In the data rows, 128 means zero.
Here are some points:
[116 115 116 117 140 142 142 136 111 128 132 138 124 145 143 118 142 120
 135  97 125 118 117 118]
[ 91 145 120 126 124 155 127 146  98 138 112 134 138 190 107 136 157 124
 115 119 135  93 133 100]
[134 124 139 128 113 103 107 146 156 151 107 133 143 112 147 149 134 120
  96 146 134 141 134 117]
[155 115 162 134 165  95 139 108 164 103 120 107 107  61 117 105  73 135
 135 113 100 179 135 148]
[128 130 118 120 122 138 124 145  99 132 129 145 157 178 115 135 171 134
 131 140 144 117 134 127]
[ 72 159  72 108 112 184 161 140  53 125 154 141 140 218  94 128 197 130
 133 111 151  39 119 109]
[125 123 119 126 117 124 118 126 128 137 141 125 130 111 154 140 128 115
 120 137 134 128 129 135]
[ 82 135 118 109 112 165 100 157 126 180 122 203 149 206 120 151 188 101
  98 125 131 127 122  86]
[134 138 110 114 131 153 171 141  55 113 155  97 140 142 125  84 139 118
 163  96 124  84 133 148]
[162 132 157 145 134  66 117 114 172 111 130 118 121  39 135 136  82 143
 107 165 108 175 146 138]
[130 119 134 140 149 146 116 135 123 111 126 122 123 139 135 139 120 121
 133 125 116 125 113 131]
[229  91 179 167 175  59 137 100 181  71 126  64 117  17 132 120  31 162
 174 143  76 201 118 189]
[161 116 155 147 146  56  77 133 200 133 117 139 131  57 150 169  72 128
  88 153  97 187 115 124]
[ 97 137 107  99 109 146 141 127 102 160 147 147 135 156 130 113 157 104
 129 114 147 108 136 118]
[148 102 132 125 163 189 208 129  30  77 143  67  97 148 137  52 136 126
 213  74 143  74 131 181]
[108 138 107 116 107 158 133 134  99 125 143 139 139 193  97 135 161 121
 133 109 146  78 114 117]
[123 137 126 121 129 120 107 129 137 128 129 146 142 141  97 143 129 131
 118 129 118 122 111 119]
[135 129 142 140 128  75  63 139 195 171 113 169 139  85 150 190 103 112
  70 149 101 167 115  96]
[ 83 141  97 122 118 178 136 143  85 141 140 153 135 192 119 143 172 112
 127 120 134  87 125 110]
[129 136 139 153 141  93  87 122 178 120 115 150 127  88 118 173  97 146
  92 153  93 169 117 107]
[184 109 144 130 184 137 213 109  70  61 151  44  93  89 110  39  87 146
 223  74 103 118 128 193]
[118 133 110 106 114 146 141 135 101 133 138 130 146 162 128 118 144 121
 147 113 146  91 116 133]
[135 125 120 127 125 136 135 114 116 115 152 106 127 100 145 122 108 118
 140 124 130 119 126 139]
[139 129 141 138 133 115 111 119 153 108 131 117 131 108 111 139  94 144
 131 133 111 139 116 134]
[108 140 111 118 120 145 117 146 114 151 118 162 135 170 107 137 160 115
 108 126 120 124 132 108]
[ 91 137 116 138 110 146  86 148 143 155 117 168 141 159 157 173 157 106
  95 154 142 121 125 105]
[176 106 150 159 160  57 100 108 200 103 118 110 113  14 168 160  52 149
 112 154  93 187 121 132]
[101 156 138 140 137  69  75 140 175 168 105 174 138  90 149 181 123 132
  50 154 109 166 147  72]
[ 74 144 126 126  98 129  75 153 169 178  80 177 140 178 135 173 164 115
  46 143 148 127 144  60]
[115 137  87  93 101 196 188 145  16 129 166 104 146 228 116  76 189 119
 182 102 172  37 135 158]
[195  99 128 131 152 148 211 123  69  65 139  36 109 126 130  51 104 153
 225  90 135  97 118 205]
[119 148 141 119 132 117 134 129 153 155 106 146 125 127 102 112 135 126
  97 114 117 156 146 103]
[181 127 178 153 157  48 112 108 187  97 118 105 110   5 133 141  60 156
 113 157  90 207 145 151]
[105 151 120 127 107 121 100 153 140 176 107 165 150 166 135 160 178 132
  75 146 142 123 143  89]
[ 78 143 140 136 113 110  38 143 195 196  97 219 144 143 140 202 151  99
  42 156 125 170 119  60]
[100 126 117 122 109 162 113 153 118 143 113 156 147 201 124 144 170 122
 122 130 155  99 111 104]
[154 112 143 135 143 115 134 125 143 113 113 107 126 112 149 121 109 144
 144 125 128 131 116 148]
[ 57 163  89 110  92 198 130 146  55 148 133 151 143 237 112 132 203 105
 116 115 160  47 136  96]
[ 85 143  99 119 112 161 140 131  96 127 136 133 127 163 130 120 150 117
 135 112 147  68 122 113]
[124 133 155 138 121  86  77 118 191 140 105 153 121  69 144 170 109 141
  75 184 121 184 151 108]
[165 116 152 132 117  86 107 113 171 137 121 121 135  83 133 140  97 141
 120 158 126 168 133 137]
[118 128 132 142 125 130 111 121 144 120 129 125 119 112 122 143 114 131
 124 143 132 132 128 120]
[132 129 129 122  99 107  98 127 158 165 114 150 151 135 129 146 136 121
  94 154 137 150 128 123]
[136 106 170 152 157  95 101 122 172 120 110 129  99  52 172 146  85 118
 111 135 112 189 135 129]
[159 118 124 134 139 138 163 108  94  76 158  85 117 107 119 100  98 145
 188 126 122 108 120 181]
[169 109 169 154 139  55  68 121 221 138 103 130 125  35 166 169  67 130
  79 165  96 215 129 121]
[143 127 101  98 111 168 202 124  48 116 160  94 138 171  99  70 158 125
 181 101 141  97 138 167]
[203 111 130 136 182 139 220 102  61  31 161  29  99  88 102  55  78 172
 239  87 102 106 109 207]
Here are 16 more points, each followed by its number:
[144 122 149 146 138  76  91 124 194 140 108 132 134  73 148 164  96 133
  94 151 106 177 124 115] 0
[160 123 130 125 123 108 144 122 125 121 132 100 134  96 123 105 110 137
 145 132 128 130 128 148] 1
[100 115 120 112 117 174 143 142  96 140 114 147 129 196 124 105 173 113
 152 106 157 106 125 118] 2
[164 116 144 143 158 115 145 130 133 106 114 104 118 102 123 126 110 140
 141 120  99 149 126 153] 3
[169 108 149 148 154  93 126 122 160 100 118  99 111  71 147 126  88 141
 140 121 105 158 115 142] 4
[138 135 141 131 142 109 139 130 127 113 118 120 120  94 116 127 119 140
 115 142 114 147 149 129] 5
[ 87 151  84 102  92 204 154 162  23 141 133 156 169 255 102 110 230 123
 154 112 185  44 123 129] 6
[100 138 165 150 113  98  44 123 210 173 112 182 121  80 138 189 113 110
  47 176 126 188 148  85] 7
[103 130  93  94 128 203 196 139  26 106 161  99 118 209 115  67 170 117
 196  75 156  41 121 148] 8
[165 121  99 118 156 178 227 116  33  84 161  55 107 150 122  43 137 132
 213  74 126  91 134 184] 9
[110 145 112 116 102 162 140 142  85 144 125 129 142 185 120 126 174 119
 127 128 151  99 142 126] 10
[127 136 142 122 116 106 111 129 140 143 129 150 130 116 118 154 131 136
 104 155 124 140 139 123] 11
[134 123 106 112 135 155 171 112 106 108 150 108 116 133 113  91 122 128
 164 101 132 111 127 149] 12
[133 141 112 109 133 143 175 124  85 109 159 106 128 142  95  92 119 134
 172  99 127 101 122 152] 13
[151 126 152 154 136  63  70 113 216 137 105 144 124  61 138 190  88 144
  83 176 111 188 127 109] 14
[106 117 106 116 125 160 141 119 108 119 152 133 123 141 126 119 132 119
 149 126 130 109 104 140] 15
Which two of these numbered points are nearest to each point below, ignoring the 2 directions in which the first points spread most? Their numbers follow each, nearest first.
[201 116 121 130 188 151 255 105  13  18 182  12  90 104  89  23  75 167
 255  60 101  80 110 227] > 13 3
[110 144 132 130 118 136 111 153 121 148 110 164 143 173 120 156 160 111
  99 134 126 127 127 102] > 3 0
[221  77 170 149 203  82 178  95 157  65 146  63  86   0 157  84  22 150
 208  99  84 190 117 204] > 8 4
[138 112 114 124 153 153 158 111 105  97 158 115 111 113 127 102 108 126
 177 113 121 121 107 154] > 15 12
[175 122 174 160 163  44 101 116 197 115 104 115 110  10 147 148  59 153
  97 161  91 203 143 135] > 5 10
[152 111 169 133 158  88 104 122 196 134 109 142 118  77 139 143  95 123
 114 129 104 197 130 123] > 2 8
[180  92 139 142 169 120 161 116 134  81 128  74 105  84 146  85  85 141
 176 104 110 149 120 161] > 4 8
[108 127 134 124 112 143 113 119 135 137 130 139 116 129 124 131 134 117
 116 150 143 137 142 128] > 7 10
[ 85 159 122 141 125 101  65 152 152 151 128 190 145 116 127 204 134 128
  60 157 108 134 116  75] > 13 14
[164 111 129 140 145 161 181 121  85  77 130  84 111 154 105  88 129 141
 191 114 121 120 126 177] > 3 10
[165 117 154 160 156  84 121 123 178  97 113 102 113  67 141 137  66 142
 133 132  96 165 113 140] > 4 0
[ 67 158 100 107 101 161 117 146  99 154 131 159 145 202 104 135 173 118
 102 119 141  71 116  88] > 13 0
[127 137 135 124 128  84  92 140 191 171 106 170 136 101 136 154 119 112
  66 137  97 189 131  92] > 9 12
[112 135 116 116 119 149 154 137  94 127 135 112 136 168 120 107 148 128
 143 110 140  93 131 123] > 0 8
[158 110 128 114 144 143 190 107  96  90 149  91 112 108 109  70 111 134
 196  89 121 118 122 171] > 12 8
[106 127 122 124 122 143 115 112 150 133 150 150 121 108 130 144 127 117
 122 131 128 133 114 117] > 15 12
[164 109 163 152 150  77 108 101 204 107 119 110 105  41 126 137  60 148
 125 138 103 190 123 134] > 12 8
[109 130 133 130 118 103  85 120 185 154 113 172 138 111 134 161 116 115
  92 141 126 160 127 105] > 12 8
[122 130 104 128 111 173 138 136  86 113 144 128 145 193 109 117 156 131
 171 119 151  78 111 144] > 14 0
[180  97 144 142 170 105 141 111 156  89 132  94 113  74 145 114  74 141
 175 111 100 161  97 162] > 4 0
[ 73 161 125 121  80 121  51 155 167 207  95 202 158 171 130 198 173 103
  28 175 142 149 143  62] > 10 1
[143 118 107 130 139 170 172 112  83  97 171 104 122 134 123  97 125 130
 192 112 122 110 118 167] > 15 12
[102 145 119 112 116 126 120 126 142 147 133 152 132 140 109 135 139 124
 104 125 132 122 128 108] > 13 12
[172 123 141 163 175  65 122  99 165  78 145 104 104  32 120 150  57 163
 142 143  84 160 105 153] > 14 13
[ 76 142  98 103 101 206 135 141  83 151 134 172 140 227 110 115 202 104
 142 114 169  79 127 111] > 2 12
[ 72 154  84  97  86 195 144 152  57 169 126 155 156 243 115 123 221 115
 115 115 166  64 142 101] > 10 1
[ 43 140  88 119  87 203 109 152  94 164 117 165 142 248 133 154 206 106
 107 117 182  49 119  74] > 4 0
[161 103 122 120 156 149 205 120  75  93 146  75 112 137 117  53 127 136
 208  83 135 111 127 170] > 2 9
[155 128 147 146 157  70 121 112 184 103 118 115 115  48 130 137  67 146
 111 122  95 164 131 127] > 13 12
[117 126 156 127 140 105 102 136 186 148 100 168 124 107 119 138 115 122
  95 126 108 180 134  99] > 2 12
[ 75 159 104 116  88 163 102 154 107 178 116 175 148 206 125 154 197 108
  89 144 153  95 139  89] > 10 0
[ 59 147 112 114  98 136  77 149 156 198 117 207 144 158 151 174 165  88
  54 149 144 130 134  61] > 8 12
[195 111 173 152 177  77 165 110 135  69 137  66 102  27 125  90  68 164
 166 134  97 170 143 180] > 5 11
[116 134 113 114 127 159 157 133  72 113 136 115 139 178 107 103 151 130
 158 105 137  80 119 137] > 0 4
[ 40 151  76  94  92 201 108 158  87 187 119 195 147 255 128 149 224  84
  84 110 165  71 131  67] > 8 4
[127 127 104 112 121 183 196 142  34  96 135  79 123 187 124  67 168 125
 189  94 148  65 141 164] > 10 0
[148 102 121 113 159 158 191 127  82  99 146 104 106 129 145  74 125 123
 188  75 132 109 122 163] > 8 2
[ 27 159  97  95  61 193  82 147 124 217 111 226 156 248 129 163 230  92
  63 142 189  99 142  56] > 2 7
[ 69 159  91  87  88 180 137 142  84 163 142 167 148 205 101 123 187 103
 121 110 149  88 137 101] > 13 12
[113 151 131 126 128 121 130 139 114 144 121 144 130 137 121 132 150 128
 112 138 126 121 147 114] > 5 11
[ 73 165  96 124  99 145  85 144 127 158 130 183 143 177 107 178 175 120
  82 150 132  95 122  75] > 14 13
[ 77 145  94 101  97 186 135 144  99 159 130 170 143 230  94 125 185 109
 118 117 159  80 122  94] > 12 13
[184 105 158 149 150 108 141  98 124  69 154  81 114  63 127  95  89 162
 191 148 128 156 129 193] > 6 11
[105 137 116 122 117 181 130 140 104 143 117 153 142 207 104 136 178 114
 124 126 147 114 129 115] > 3 10
[109 134 139 134 120 106  87 128 190 142 115 158 133 112 117 165 114 126
  83 149 135 164 130 100] > 12 14
[148 113 119 125 139 149 164 128  98  90 140  97 115 144 117 101 120 142
 178 105 131  99 107 153] > 4 0
[128 129 134 138 143 118 131 114 141 127 119 129 107 100 127 132 112 134
 111 123 102 148 141 118] > 9 5
[ 97 140 134 129 105 120  75 129 177 173 113 181 135 148 114 168 144 115
  72 150 134 162 135  84] > 12 13
[ 99 145  91 101  94 168 152 139  63 148 140 131 151 210 108 106 182 119
 134 112 161  63 131 122] > 1 10
[137 120 120 125 133 146 146 121 124 116 136 127 129 149 110 111 124 136
 151 107 129 130 115 137] > 12 0
[170 109 150 143 155  95 124 125 150  97 124 103 117  71 145 132  81 140
 138 127 101 158 112 151] > 4 0
[ 65 151 146 134  93 109  25 154 217 196  66 219 151 175 114 213 161 114
  10 174 135 157 129  38] > 3 14
[189 114 183 157 151  48 121  89 197  90 127  85 103   0 143 132  44 162
 127 177  96 196 149 160] > 11 10
[ 72 151 147 128 121 108  55 148 209 185  78 217 140 136 124 194 149 100
  31 146 117 185 140  55] > 3 2
[129 133 134 125 113 122  99 129 168 145 119 148 140 143 110 158 131 132
 101 149 135 147 117 111] > 14 0
[168 113 136 131 156 126 169 126  97  87 132  76 118 125 117  88 112 145
 183 104 113 120 123 174] > 3 0
[164 121 126 116 118 115 138 128  98 121 150 108 152 121 125 112 125 125
 156 126 124 121 127 160] > 1 11
[196 112 178 167 182  38 135  91 212  77 110  72  88   0 127 119  20 169
 140 130  73 202 128 147] > 13 4
[ 71 158 112 118 103 187 119 152  60 135 144 166 133 208 110 136 199 115
 123 134 156  73 132 117] > 11 7
[138 116 139 128 123 121 107 125 151 137 122 132 134 119 141 133 122 122
 127 139 139 146 122 124] > 0 4
[186 107 157 134 160  81 131 102 154 102 146  90 112  30 131 106  57 141
 153 120  88 184 124 169] > 13 12
[140 127 125 127 131 175 166 138  65 100 117 109 128 181 109  81 176 139
 174 124 154  98 140 155] > 6 10
[158 109 145 137 152 110 137 114 160  98 129 120 119  93 118 122  87 137
 151 120 107 159 114 145] > 12 4
[ 94 144  81  88 103 175 162 143  75 178 129 153 151 229  98  99 200 108
 125 103 163  87 136 105] > 9 1
[ 94 141 107 121 104 200 162 137  58 121 133 136 134 205 124 110 195 126
 158 126 179  64 145 127] > 10 14
